In the data rows, 128 means zero.
Some points, each followed by its number:
125/144/174/116/129/110/139/36/118/147/116/137/110/154/159 0
127/118/147/114/143/131/111/134/121/111/134/144/128/130/110 1
137/124/106/128/127/130/145/148/163/123/117/137/120/115/106 2
102/110/121/158/128/148/122/134/107/120/156/120/154/143/191 3
141/122/97/105/134/110/122/116/141/118/135/102/131/155/149 4
169/162/122/127/128/136/109/144/143/107/142/139/112/107/69 5
106/114/140/121/122/146/145/123/109/135/108/141/137/118/145 6
126/119/159/136/122/128/115/124/172/140/139/109/171/153/175 7
158/170/118/168/68/124/117/58/170/152/174/94/173/103/147 8
138/144/130/153/134/126/168/142/116/113/100/166/104/112/81 9
151/134/103/138/110/131/126/128/124/140/137/120/142/129/152 10
185/156/123/137/112/149/126/134/143/138/111/163/141/85/64 11
130/123/146/123/131/131/113/136/119/127/140/137/127/123/108 12
170/145/146/171/94/121/148/101/123/150/107/137/144/116/132 13
141/172/157/89/123/169/95/74/100/116/157/117/136/140/165 14
115/109/128/125/146/111/114/133/139/101/147/140/132/119/82 15
87/123/147/98/146/148/131/111/93/112/133/152/132/124/134 16
133/112/122/162/108/116/129/183/188/166/116/103/143/112/124 17
Which two points above are nearest to each new point by angle? Their numbers follow each, nearest first.
90/107/119/119/146/126/142/129/92/130/110/135/99/130/107 16 6
123/134/112/115/123/136/132/121/131/117/123/122/113/121/134 4 2
115/160/87/70/116/146/98/109/150/103/156/83/113/141/155 4 14
149/172/162/155/133/102/116/68/130/111/148/125/142/113/121 8 0
137/134/112/115/128/143/146/148/105/119/121/145/115/114/134 9 6
147/155/115/135/103/123/129/94/140/123/160/114/142/131/168 8 10
98/115/122/117/140/120/134/131/113/132/123/126/114/126/121 16 6
79/98/120/108/139/120/138/143/85/124/110/133/95/139/116 16 6
136/141/101/118/138/122/121/133/114/85/143/119/101/122/126 5 4
133/102/114/110/141/130/146/139/116/136/82/144/108/127/104 9 2
110/128/116/141/130/122/115/152/107/139/110/109/132/123/107 17 9
117/145/125/134/95/112/150/132/194/109/174/89/143/125/133 8 7
149/134/125/131/115/128/137/108/136/134/117/133/139/115/129 13 8
130/160/147/189/119/108/125/161/118/107/172/125/113/122/118 5 9
160/145/111/141/112/125/84/102/122/145/146/92/132/117/114 8 10
175/144/127/147/102/117/128/103/178/128/166/128/159/122/180 8 10
135/95/98/134/137/109/149/153/120/142/110/141/121/138/131 2 17
